In the data rows, the value 50 means zero.
Here are some numbered points:
[52 48 43 36 32 28 26 27 31 33 37 38 39 38 40 42 45 46 47 46 43 38 36 33 33 33
 35 35 36 38 41 46] 0
[45 46 47 48 49 49 50 50 50 50 50 49 49 49 49 50 50 51 52 52 53 53 53 52 52 50
 48 46 44 42 40 38] 1
[42 42 41 42 43 45 46 48 49 50 51 51 51 51 51 51 51 52 52 53 53 53 53 53 53 52
 51 49 48 46 44 43] 2
[31 32 35 41 49 57 62 65 65 64 63 64 63 62 59 56 52 50 50 53 59 65 72 75 76 75
 71 71 68 65 59 52] 3
[66 68 68 66 65 61 57 55 51 50 49 49 50 51 53 53 53 53 51 49 46 44 42 41 41 42
 45 48 52 56 60 64] 4
[48 44 40 36 33 32 32 34 36 39 42 45 47 48 49 50 50 49 48 47 45 43 41 40 41 42
 44 46 50 54 59 63] 5
[58 57 55 52 50 47 46 45 44 44 46 47 48 50 51 52 52 51 50 48 46 43 41 41 40 42
 44 48 51 56 59 64] 6
[59 59 59 58 57 55 53 52 50 49 48 48 47 47 48 49 49 50 50 49 48 47 46 46 45 45
 45 45 46 47 48 49] 7
[39 38 39 42 47 52 56 58 59 59 58 57 57 55 52 49 46 43 44 47 52 58 64 67 68 68
 68 67 66 64 60 56] 8
[71 68 68 63 57 51 46 43 40 40 39 39 36 38 38 41 45 48 48 47 43 39 34 31 31 30
 32 30 30 31 35 37] 9
[51 51 50 50 49 49 49 49 49 49 50 50 51 51 52 52 51 50 50 49 48 48 48 48 49 49
 51 52 54 56 57 59] 10
[38 36 36 37 38 41 44 46 49 51 52 53 53 53 52 51 50 49 49 50 51 53 54 56 57 57
 58 57 57 57 56 54] 11
[69 71 68 68 64 62 58 54 51 49 47 46 45 45 45 45 45 45 44 43 42 42 41 41 42 42
 45 47 50 53 57 59] 12
[42 42 41 41 42 43 43 45 46 47 48 48 47 47 47 48 49 50 51 52 52 52 51 51 50 49
 47 45 42 40 37 36] 13
Which two points above are nearest to each new point by angle? Their numbers follow each, nearest first.
[44 46 48 51 53 55 56 57 56 55 55 55 55 56 56 55 55 54 54 54 55 56 57 57 57 56
 56 56 56 56 54 52] 3 8
[68 69 70 68 67 65 62 58 55 51 48 46 44 44 44 44 45 46 46 46 46 46 46 45 45 44
 44 44 44 44 45 45] 7 12
[59 59 57 53 49 45 42 40 41 41 43 45 46 47 49 52 53 54 53 51 46 42 38 36 36 36
 37 40 42 45 49 53] 9 6
[39 38 41 44 48 52 55 56 56 56 56 55 54 54 53 51 50 50 51 53 56 59 62 62 63 60
 58 56 53 50 47 42] 3 8
[65 65 67 65 60 56 52 49 47 46 46 47 47 49 51 53 55 56 54 52 48 43 39 38 34 37
 39 41 45 47 51 55] 7 4
[33 28 24 16 10  8  7 12 22 30 37 41 45 48 50 53 56 57 56 52 47 41 36 34 34 35
 37 38 40 43 48 54] 5 0
[54 56 57 57 57 55 54 53 51 51 51 51 51 52 53 54 54 54 53 52 51 49 48 47 47 46
 48 49 50 51 53 53] 4 7
[99 99 99 99 94 79 68 57 50 44 38 33 29 27 30 33 40 43 44 42 37 32 25 22 18 19
 19 21 20 21 24 30] 7 9
[55 56 57 57 57 56 54 53 51 51 51 51 51 52 53 54 54 54 53 52 51 49 48 47 46 47
 48 49 50 51 53 53] 4 7
[37 39 40 44 48 52 55 56 57 56 55 55 55 54 53 51 50 50 51 53 56 59 61 63 63 61
 59 56 53 50 46 42] 3 8
[38 40 40 44 48 52 55 56 56 56 55 55 54 54 53 51 50 50 51 53 56 59 61 62 62 61
 59 56 53 50 46 42] 3 8
[37 38 41 45 50 54 58 59 59 58 58 57 58 57 56 54 52 51 51 53 57 60 63 64 66 64
 63 60 59 56 53 48] 3 8
[48 49 50 52 54 55 55 55 55 54 53 52 52 52 52 51 50 50 50 51 52 53 55 55 55 54
 54 53 53 52 50 49] 3 8
[75 78 79 74 67 62 56 51 47 45 42 41 40 39 41 43 47 49 49 48 44 39 35 32 32 31
 32 31 33 33 36 41] 7 9
[93 99 94 89 84 74 66 59 52 45 39 34 30 27 26 29 32 36 39 39 38 35 32 30 29 28
 27 25 25 23 24 28] 7 9
[51 54 55 56 56 56 54 54 53 52 53 53 54 56 57 58 59 57 56 55 53 51 49 48 48 49
 50 52 53 55 56 57] 4 10
[36 39 42 47 52 57 61 62 61 61 60 60 60 61 59 58 54 52 52 54 58 62 64 66 66 67
 66 66 64 63 60 56] 3 8
